In the data rows, 500 means zero.
Some points, one per row:
  504  496  463  599  507  675  754  529  442  426  508  542  493  736  549  508  534  511  615  674  564  291  598  500  634  469  334  397  534  508  651  553  431
  433  315  449  324  478  526  426  456  295  828  490  350  360  479  407  485  446  510  524  549  518  565  372  342  487  373  461  558  501  656  368  187  332
  606  605  538  377  496  443  399  468  445  602  628  467  327  247  431  487  398  491  420  370  425  439  291  550  340  526  408  558  469  366  404  433  385
  471  578  425  571  694  566  512  646  477  487  585  582  499  570  563  610  799  570  801  456  408  417  444  652  434  504  522  744  497  356  427  466  531
  483  530  500  536  446  392  670  721  647  436  506  674  629  528  615  633  522  523  519  297  416  592  837  527  421  576  630  598  558  475  701  574  647
  484  479  496  509  618  410  444  496  389  636  481  596  405  524  404  517  341  596  265  480  441  447  713  516  628  753  325  344  523  425  505  453  496
  517  468  607  378  512  607  480  477  587  532  389  582  648  624  579  407  435  430  460  565  750  619  783  617  548  593  449  404  495  616  470  550  533
  475  443  497  586  593  553  498  422  415  460  551  536  407  504  457  442  601  506  731  570  522  438  353  535  510  568  544  666  407  491  527  521  470
  486  512  499  505  516  419  373  347  472  313  548  575  746  494  408  506  458  951  329  534  366  454  448  375  520  593  583  430  426  382  499  471  640
  491  435  492  881  638  586  479  554  506  482  608  474  596  577  448  549  903  498  521  555  428  492  420  599  426  446  573  557  499  502  314  366  562
  462  494  472  436  614  585  408  363  502  412  473  354  549  724  455  373  541  532  672  610  438  573  609  645  412  546  763  617  346  533  434  420  688
  420  511  363  439  411  489  314  324  486  236  732  392  587  340  308  661  437  178  283  999  322  635  408  271  541  466  462  288  455  424  433  547  535
  401  664  379  348  462  412  401  290  504  664  605  365  423  375  546  463  341  575  393  555  401  782  292  399  736  542  566  522  456  606  602  512  999
  303  534  332  530  407  384  580  571  423  949  637  340  303  315  545  838  381  482  452  317  603  480  335  322  496  383  378  415  999  569  627  533  318
  628  631  492  522  377  587  402  533  531  541  433  490  521  450  666  577  486  421  495  602  502  467  390  412  676  430  418  554  499  600  527  633  565
  340  546  491  458  638  390  472  310  698  371  461  639  570  380  295  544  462  506  381  657  549  612  494  474  633  707  507  431  455  514  576  556  612
  614  552  387  411  301  561  316  433  655  284  448  528  622  541  356  507  394  434  295  622  400  388  518  259  690  458  443  350  434  504  437  555  534
  341  532  422  500  428  394  399  568  433  425  485  366  494  467  514  670  552  349  601  355  425  364  322  410  275  430  402  513  450  446  321  471  481
  670  458  512  331  414  701  546  514  544  587  490  680  547  588  509  447  488  562  541  618  515  565  692  549  445  552  591  536  511  437  460  503  682
  484  554  423  584  529  456  667  625  415  551  361  546  481  796  413  480  510  570  597  446  371  409  491  532  545  429  461  562  525  337  666  533  420
  309  532  375  587  621  435  606  607  629  339  552  510  390  679  599  515  596  645  820  370  498  469  619  698  444  665  568  828  460  528  490  490  384
  469  467  325  613  498  551  797  761  461  595  568  414  371  625  638  620  562  553  926  347  413  488  530  621  482  421  535  827  542  573  563  441  454
  564  474  438  514  520  534  346  307  515  324  542  528  658  447  439  369  461  429  353  914  610  690  526  320  483  471  464  504  390  434  555  790  569
  482  373  613  403  476  396  412  332  431  379  869  496  410  427  366  449  473  267  508  456  623  425  489  471  260  413  436  365  316  483  346  430  249
  516  438  640  598  415  402  384  413  456  293  777  310  421  450  401  394  449  313  318  409  379  443  278  338  515  316  368  398  457  406  245  506  386
  449  511  455  450  480  415  536  446  654  481  410  588  542  655  513  477  424  627  555  478  372  602  522  545  564  620  653  510  524  585  595  481  642
Then 12 other points, each followed by its number:
  547  412  513  335  481  520  466  528  610  493  539  605  634  603  617  522  455  507  553  564  628  541  638  389  394  503  535  463  418  539  340  488  590 0
  370  475  415  741  601  404  706  599  458  628  420  488  326  466  713  564  633  525  542  387  482  598  488  657  540  528  525  623  610  512  529  485  467 1
  624  459  569  540  489  380  423  517  440  285  477  439  435  363  405  518  466  322  262  285  323  324  557  491  344  385  444  293  372  306  510  434  434 2
  340  632  447  560  576  443  558  644  458  549  381  376  435  396  721  386  532  647  681  380  397  648  377  508  274  477  590  622  419  456  466  515  569 3
  574  362  673  557  612  397  417  457  458  283  321  458  474  397  424  310  389  281  260  418  351  355  569  529  365  501  388  367  427  500  313  437  376 4
  577  394  525  550  522  676  604  770  456  474  373  453  486  708  643  495  629  544  903  533  439  374  623  533  470  450  483  597  628  530  461  357  489 5
  419  540  389  568  555  515  511  611  542  582  492  412  347  495  609  547  578  593  512  258  247  603  468  556  560  542  556  904  459  517  358  390  543 6
  385  642  441  601  481  322  535  670  544  556  432  498  469  544  622  547  333  584  493  461  507  415  416  423  684  510  493  366  590  402  548  620  331 7
  463  519  478  581  428  509  616  601  475  765  544  470  287  353  556  670  554  601  365  381  631  678  551  622  627  543  513  463  720  484  578  432  546 8
  767  391  566  402  587  560  385  329  341  442  680  425  590  398  337  350  417  281  292  545  491  328  444  452  425  378  355  345  494  448  313  454  352 9
  513  377  508  411  428  547  520  609  469  542  379  567  489  397  380  738  513  434  438  490  503  433  472  440  454  476  382  242  701  999  536  562  582 10
  610  446  645  619  594  519  469  462  396  667  420  517  503  458  420  419  515  535  323  702  966  561  681  659  555  528  476  343  642  464  641  517  513 11
Which of these numbered points is nearest to each point below, looking only along the 8 directions in which the first points spread most? Its number follows each.
  639  455  541  470  409  665  432  493  404  587  496  501  397  426  549  580  558  455  372  480  833  473  509  481  570  527  385  345  654  667  490  445  436 > 10
  374  561  401  629  394  496  600  628  511  426  638  521  510  495  394  650  364  513  428  430  343  298  223  335  648  470  368  305  553  490  542  639  373 > 7
  523  379  537  372  558  577  398  542  484  570  284  641  469  433  417  401  442  441  320  746  778  462  818  640  623  659  398  326  610  591  554  471  440 > 11
  526  592  467  619  546  500  657  594  616  419  545  603  591  456  602  612  530  427  498  329  582  366  499  535  455  495  408  524  579  482  574  686  412 > 7
  303  462  495  535  430  414  584  611  508  678  439  411  524  458  528  794  421  407  389  280  336  593  524  588  447  460  564  577  616  631  400  393  480 > 8
  999  329  711  601  363  440  288  438  313  352  655  604  358  508  198  334  313  510  328  629  496  269  349  243  501  419  364  390  427  240  409  514  305 > 9
  291  451  317  442  411  403  619  559  605  745  712  315  431  386  459  734  449  437  468  318  465  540  270  443  376  413  507  636  999  616  426  516  419 > 8
  636  505  991  300  453  392  349  296  421  401  824  441  408  377  391  550  334  231  436  323  394  420  262  237  376  467  331  349  371  495  250  376  328 > 9
  650  421  727  458  496  345  415  275  346  461  845  477  447  233  277  337  550  358  374  373  577  581  512  639  196  397  578  412  299  336  457  408  375 > 4
  469  582  435  418  380  683  487  576  564  465  557  364  422  627  591  602  492  636  674  285  362  463  274  376  444  544  533  711  476  577  390  472  551 > 6
  658  541  444  314  547  393  336  440  304  664  490  999  343  435  382  500  367  610  327  536  435  448  567  611  608  778  451  363  495  380  692  390  504 > 11
  623  569  477  512  615  679  722  784  455  543  319  573  516  631  496  506  660  482  812  660  547  357  734  613  529  459  376  603  538  386  691  464  582 > 5
  587  407  544  436  412  345  428  449  418  411  652  404  407  365  308  380  397  381  476  435  401  412  270  233  371  319  371  373  294  406  378  434  313 > 9
  561  404  523  494  469  533  535  388  582  407  502  597  516  525  535  372  484  644  488  511  543  535  584  478  401  607  605  517  497  486  461  589  580 > 0
  370  680  417  538  278  308  445  667  534  408  372  609  347  451  544  496  302  573  410  203  413  327  442  440  621  635  354  479  483  431  545  477  179 > 7
  629  511  715  442  506  291  450  517  413  546  561  404  402  273  520  520  520  503  329  221  404  580  553  501  361  391  534  544  388  378  492  348  510 > 2
  514  535  585  572  412  638  497  527  477  619  483  640  366  514  524  474  414  501  472  512  637  564  684  669  624  628  386  509  531  551  522  456  340 > 11
  431  494  430  476  620  807  474  543  424  534  432  525  452  613  323  418  582  479  593  697  652  563  518  443  535  458  403  542  401  498  524  415  461 > 11
  487  539  282  562  492  474  434  594  433  403  565  399  455  510  534  507  523  602  408  497  293  386  530  360  526  396  510  353  461  416  445  546  501 > 7
  624  341  793  493  501  353  475  466  338  392  774  543  384  366  226  349  309  278  399  556  567  284  387  390  263  337  317  182  381  277  442  571  293 > 9
  567  475  548  637  614  484  558  463  356  591  346  472  449  549  749  339  493  491  518  517  731  584  678  786  606  538  347  663  474  587  618  502  349 > 11
  312  635  407  590  522  454  906  663  631  591  542  478  273  654  507  732  570  539  929  339  548  572  551  591  536  523  498  650  458  491  793  464  469 > 1
  770  396  747  402  479  500  317  367  526  297  795  360  624  342  225  338  474  440  177  584  525  427  535  404  455  357  450  439  371  405  400  461  589 > 9
  420  422  489  533  384  429  445  358  464  537  487  608  224  499  664  561  334  462  449  555  610  569  452  509  767  638  431  347  634  647  653  626  315 > 10
  453  478  431  743  634  704  621  612  502  402  572  383  642  627  571  552  714  337  751  445  460  345  434  588  379  416  483  975  510  502  390  544  586 > 5
  300  542  400  567  382  351  551  627  488  596  459  434  489  363  580  796  433  360  493  384  433  374  311  400  392  313  446  481  515  452  448  580  350 > 7
  658  582  584  479  551  630  443  474  531  602  458  455  520  439  726  470  684  603  510  494  451  656  547  817  565  590  625  691  517  528  473  398  713 > 3
